[[  22   37   34   23  -38   -6  -66  -52  -64   30    3]
 [  32   34   -4   34   14  -25  -71  -38  -49  -36   -8]
 [ -62   62   14  -28 -103  -37  -16   50  -15  -22    1]]
|
[[  32   34   -4   34   14  -25  -71  -38  -49  -36   -8]
 [  22   37   34   23  -38   -6  -66  -52  -64   30    3]
 [ -62   62   14  -28 -103  -37  -16   50  -15  -22    1]]

[[   0   47  -50    6  -41   49  -55   13   16    5   -4  -47  -36   22
   -60    6]
 [ -86  -34  -52   43    4  -26   61   13  -85   16   35   17  -26    8
   -71   27]
 [  37   52    9   13   -9 -106  -36   44  -19   56  -25   23   25    6
   -85    8]
 [ -73   23  -74   41    5  -21    8   48  -74   26  -13   33  -21   -7
   -70   -1]
 [  -3   15   -8    9  -12  -47   -2   19  -10   25   27   11    9   17
   -49   35]]
|
[[  37   52    9   13   -9 -106  -36   44  -19   56  -25   23   25    6
   -85    8]
 [   0   47  -50    6  -41   49  -55   13   16    5   -4  -47  -36   22
   -60    6]
 [  -3   15   -8    9  -12  -47   -2   19  -10   25   27   11    9   17
   -49   35]
 [ -73   23  -74   41    5  -21    8   48  -74   26  -13   33  -21   -7
   -70   -1]
 [ -86  -34  -52   43    4  -26   61   13  -85   16   35   17  -26    8
   -71   27]]

[[ 25   9 -10  -7  34]
 [ 49   8 -19  33  18]
 [ 24 -34 -19  27  22]
 [ -6  16 -11   5   5]
 [ -3 -12  19 -25 -57]
 [-19 -28 -31 -43  18]
 [-33 -10  21 -34   3]
 [  1 -10 -10   0 -78]]
|
[[ 49   8 -19  33  18]
 [ 25   9 -10  -7  34]
 [ 24 -34 -19  27  22]
 [  1 -10 -10   0 -78]
 [ -3 -12  19 -25 -57]
 [ -6  16 -11   5   5]
 [-19 -28 -31 -43  18]
 [-33 -10  21 -34   3]]

[[ -84  -46   98]
 [ -50   43   71]
 [ -24   45   73]
 [ -55   64   69]
 [  66 -109  -26]
 [  42  -18  -98]
 [ -13   18   77]
 [  34  -98   47]
 [  54   -1   30]
 [ 104  -51   -5]
 [ -47   19 -110]]
|
[[ 104  -51   -5]
 [  66 -109  -26]
 [  54   -1   30]
 [  42  -18  -98]
 [  34  -98   47]
 [ -13   18   77]
 [ -24   45   73]
 [ -47   19 -110]
 [ -50   43   71]
 [ -55   64   69]
 [ -84  -46   98]]

[[  4 -72 -48 -75]
 [ 14 103  -1 -33]]
|
[[ 14 103  -1 -33]
 [  4 -72 -48 -75]]

[[ 94 -24]
 [-79  62]
 [ -7  38]
 [ 52  84]
 [ 95  43]
 [ -8 -67]
 [ 22  36]
 [-61 -59]]
|
[[ 95  43]
 [ 94 -24]
 [ 52  84]
 [ 22  36]
 [ -7  38]
 [ -8 -67]
 [-61 -59]
 [-79  62]]

[[-84  29  51  39 -86 -82  70  35  46  68 -41  38  69  31 -85  36]
 [-44  96  79  94 -45 -41 -53  95  89 -34 -36  93 -51  94 -43  94]
 [-76  43  57  51 -78 -74  52  48  54  51 -37  50  52  45 -77  49]
 [-51 -38  -4 -25 -51 -52  76 -33 -13  64  -5 -26  74 -35 -51 -29]
 [-78  76  77  79 -78 -78  31  78  78  37 -41  79  31  77 -78  79]
 [ 78 -76 -76 -79  79  73 -19 -79 -80 -26  47 -79 -20 -78  77 -80]]
|
[[ 78 -76 -76 -79  79  73 -19 -79 -80 -26  47 -79 -20 -78  77 -80]
 [-44  96  79  94 -45 -41 -53  95  89 -34 -36  93 -51  94 -43  94]
 [-51 -38  -4 -25 -51 -52  76 -33 -13  64  -5 -26  74 -35 -51 -29]
 [-76  43  57  51 -78 -74  52  48  54  51 -37  50  52  45 -77  49]
 [-78  76  77  79 -78 -78  31  78  78  37 -41  79  31  77 -78  79]
 [-84  29  51  39 -86 -82  70  35  46  68 -41  38  69  31 -85  36]]

[[  37   94   49  -25   77  -79  -39  -32 -100]
 [  82   92   86   12  108 -106   -5  -77 -107]
 [  38  -50   21   65   -2    6   67  -42   44]]
|
[[  82   92   86   12  108 -106   -5  -77 -107]
 [  38  -50   21   65   -2    6   67  -42   44]
 [  37   94   49  -25   77  -79  -39  -32 -100]]
